0: [0.84 1.01 1.35 0.92 0.99 0.84 0.87 0.87 0.92 0.73 0.68 0.84 0.95 0.92 0.97 0.99]
1: [0.99 0.84 1.08 1.03 0.63 0.97 0.87 0.81 0.99 1.05 1.36 1.25 1.05 1.03 0.99 1.15]
2: [1.19 1.10 0.81 0.92 1.24 1.22 1.26 1.38 1.37 1.27 1.32 1.03 0.84 0.73 0.81 0.77]
3: [0.77 0.95 0.81 0.90 0.99 1.01 0.99 1.03 1.24 0.90 1.14 0.81 0.84 1.11 0.87 0.73]
4: [0.90 0.97 1.03 1.03 1.21 1.08 1.01 1.14 0.87 0.95 1.01 1.01 0.92 1.11 0.92 0.81]
5: [0.87 0.92 1.17 1.10 0.92 1.07 1.17 1.03 1.17 1.25 1.28 1.28 1.27 1.29 1.03 0.73]
6: [0.90 0.99 0.84 0.95 1.08 1.03 1.11 0.90 0.87 0.77 1.08 0.99 1.03 1.13 1.05 0.92]
7: [1.25 1.19 1.05 1.01 1.11 1.17 0.97 1.14 1.19 0.84 0.97 0.90 0.97 1.08 1.01 1.10]
8: [1.18 1.23 1.03 1.15 1.24 0.95 0.90 0.77 0.99 1.14 1.20 1.14 0.90 0.68 0.95 1.18]
9: [0.92 0.87 1.10 1.03 0.97 0.99 0.81 0.90 0.99 0.95 1.33 1.17 0.84 0.92 1.08 0.92]
10: [1.01 1.03 0.95 1.11 1.13 1.07 0.81 0.97 0.95 0.95 0.92 1.01 1.24 1.19 1.05 0.92]
11: [0.73 0.81 1.01 0.90 0.97 1.27 1.19 1.01 0.92 0.95 1.24 1.13 0.97 0.90 0.81 0.95]
12: [1.11 1.08 1.34 1.19 1.22 1.22 0.99 1.13 1.23 1.22 1.18 1.26 1.14 1.10 1.17 0.99]
13: [1.21 1.08 1.20 1.38 1.20 1.35 1.18 1.05 0.87 1.14 1.13 1.23 1.23 1.31 1.21 0.99]
14: [0.68 0.77 0.92 0.87 0.92 0.87 0.84 0.77 0.99 1.21 1.17 1.13 1.13 0.84 0.97 0.68]
15: [0.99 1.01 1.11 0.77 0.95 1.11 1.20 0.90 1.01 1.03 1.08 0.99 1.01 1.07 1.07 1.15]
16: [0.81 0.90 1.27 1.19 1.24 1.15 1.13 1.01 1.03 1.03 0.95 0.97 0.84 0.87 0.95 0.90]
17: [1.30 1.07 1.03 1.11 1.14 1.15 1.01 1.01 0.92 0.90 1.01 0.97 0.63 0.81 1.01 0.95]
18: [0.95 0.97 1.01 1.10 1.07 1.32 1.20 1.08 1.01 1.17 0.92 0.63 0.84 1.05 0.87 0.92]
19: [0.99 0.95 1.36 0.99 1.01 0.92 1.30 0.99 0.77 0.84 0.99 0.95 1.32 1.32 1.14 1.11]
20: [0.87 0.77 1.03 1.20 1.11 1.03 0.95 1.01 0.84 1.22 1.08 1.18 1.10 1.17 1.08 0.95]
21: [1.21 1.18 0.87 1.08 0.99 1.25 1.15 1.24 1.08 1.03 1.01 0.81 1.01 1.01 0.97 1.07]
22: [0.56 0.90 0.90 0.73 0.68 0.81 0.95 0.73 0.92 0.90 0.77 0.92 0.77 0.68 0.68 0.90]
23: [0.87 1.11 0.92 0.99 1.13 0.95 0.95 0.77 0.87 0.87 0.81 0.92 0.73 1.13 1.15 0.81]
24: [1.23 1.13 0.84 0.84 0.90 0.77 0.68 0.97 0.90 0.87 0.81 1.01 0.95 0.99 0.84 1.20]
25: [1.10 1.36 1.03 1.05 1.20 1.48 1.08 1.01 1.13 1.10 0.90 0.97 1.10 1.10 1.05 1.07]
26: [1.17 1.07 0.77 0.90 0.73 0.68 0.81 0.84 0.73 0.63 0.92 1.08 1.11 0.92 0.81 0.92]
27: [0.87 0.99 1.05 1.11 0.73 0.81 0.90 0.73 0.68 0.90 0.97 0.87 0.97 1.15 1.18 1.24]
28: [1.11 1.03 0.95 0.77 0.68 0.77 0.81 1.15 0.73 1.01 0.92 0.81 1.01 1.11 1.05 1.11]
29: [0.99 0.97 0.90 0.73 0.63 0.68 0.97 0.97 1.05 1.25 1.21 0.81 0.68 0.87 0.87 0.87]

[1.18 1.10 0.92 1.03 1.27 1.11 1.08 0.90 1.07 0.95 1.24 0.92 1.05 0.63 1.07 0.97] --> 8 17 7
[0.99 1.01 0.56 0.95 1.05 1.17 0.99 1.35 1.13 0.77 0.56 0.77 0.87 0.56 0.92 0.95] --> 21 7 17
[0.84 0.95 1.13 1.07 1.17 1.07 0.81 0.87 0.77 0.97 1.01 0.90 0.99 0.90 0.92 0.63] --> 4 16 10
[1.08 1.05 0.63 0.84 1.03 0.97 1.08 1.21 1.17 1.15 1.14 1.05 1.05 0.90 1.18 1.14] --> 21 15 7
[1.08 0.81 1.05 1.07 0.97 1.07 0.92 0.99 1.01 1.03 0.77 1.08 1.08 1.33 1.33 1.27] --> 10 20 15
[0.63 0.77 1.10 1.33 1.08 0.84 1.05 1.03 1.08 0.87 0.95 0.81 1.03 0.84 0.81 0.90] --> 16 4 0
[1.03 1.14 1.01 0.99 0.99 0.73 0.81 0.97 1.15 1.30 1.10 1.14 1.23 1.01 0.87 0.92] --> 10 14 20
[0.99 1.03 1.11 1.29 1.11 0.92 1.07 0.77 0.84 1.01 1.05 0.95 1.19 1.11 1.03 1.08] --> 10 20 6
[0.87 0.97 0.56 0.99 1.10 1.18 0.95 1.21 0.56 0.97 0.97 0.81 0.95 0.95 0.87 0.77] --> 4 6 18
[0.92 0.95 1.33 1.10 0.90 1.03 0.87 1.21 1.33 1.15 1.07 1.07 1.18 0.99 0.87 0.97] --> 12 5 16
[0.84 0.95 0.90 0.87 0.90 0.97 1.03 0.97 0.87 0.97 0.90 0.97 0.90 0.90 0.68 0.77] --> 4 3 22
[1.18 1.08 1.26 1.13 1.15 1.17 1.23 0.92 1.07 0.77 0.77 0.92 0.84 1.05 1.17 1.18] --> 7 17 15
[1.15 1.11 1.03 1.07 0.63 0.95 1.11 0.84 1.01 0.63 0.77 0.73 0.81 1.15 1.26 1.36] --> 27 7 15
[0.84 1.01 0.77 0.87 0.63 0.73 1.08 1.29 0.84 1.01 0.81 0.63 0.84 1.05 0.92 0.99] --> 28 29 3
[1.05 0.99 1.22 1.01 1.08 1.01 1.03 0.92 0.87 1.07 1.01 1.14 1.14 1.07 0.99 1.22] --> 15 20 10
[0.95 1.15 0.77 1.11 0.92 1.11 1.01 1.03 0.84 1.08 0.77 0.56 0.84 0.90 0.68 0.92] --> 18 21 4
[1.33 1.37 1.15 0.81 1.03 0.81 0.81 0.87 1.10 1.10 1.28 1.27 0.90 0.97 1.15 1.18] --> 8 9 15
[1.25 1.14 1.08 0.84 0.87 0.90 0.92 0.81 0.99 1.01 0.97 0.92 1.10 1.10 1.17 1.40] --> 15 24 28
[1.26 1.18 1.01 0.95 1.03 0.92 0.73 1.18 1.11 0.99 1.03 1.17 1.43 1.24 1.05 0.92] --> 10 7 12
[0.92 1.01 0.68 0.95 0.90 0.77 0.99 0.81 0.73 0.92 0.81 0.90 0.68 0.81 0.90 0.84] --> 23 22 26
[1.13 1.14 0.92 1.19 1.19 1.13 0.90 0.97 0.87 0.84 0.84 0.87 1.03 0.95 0.92 1.29] --> 7 10 21
[1.14 1.10 0.95 0.87 0.68 0.87 0.81 1.07 1.01 0.95 0.90 1.05 0.81 0.63 0.77 1.26] --> 24 28 26
[1.01 1.03 1.32 0.84 1.08 1.05 1.03 0.95 1.07 0.77 1.15 0.68 0.63 0.73 0.81 1.14] --> 17 16 0
[0.92 1.01 0.90 0.90 0.77 0.95 0.92 0.90 1.03 1.10 0.97 1.13 1.08 1.17 1.11 1.07] --> 15 10 1
[0.95 0.92 1.30 0.97 0.68 0.84 0.81 1.18 1.08 1.07 0.84 0.90 1.05 0.97 1.22 1.10] --> 28 0 15
[0.81 0.84 1.01 1.14 1.07 0.73 0.92 0.92 0.81 0.92 1.07 1.05 1.07 0.87 0.56 0.90] --> 4 14 6
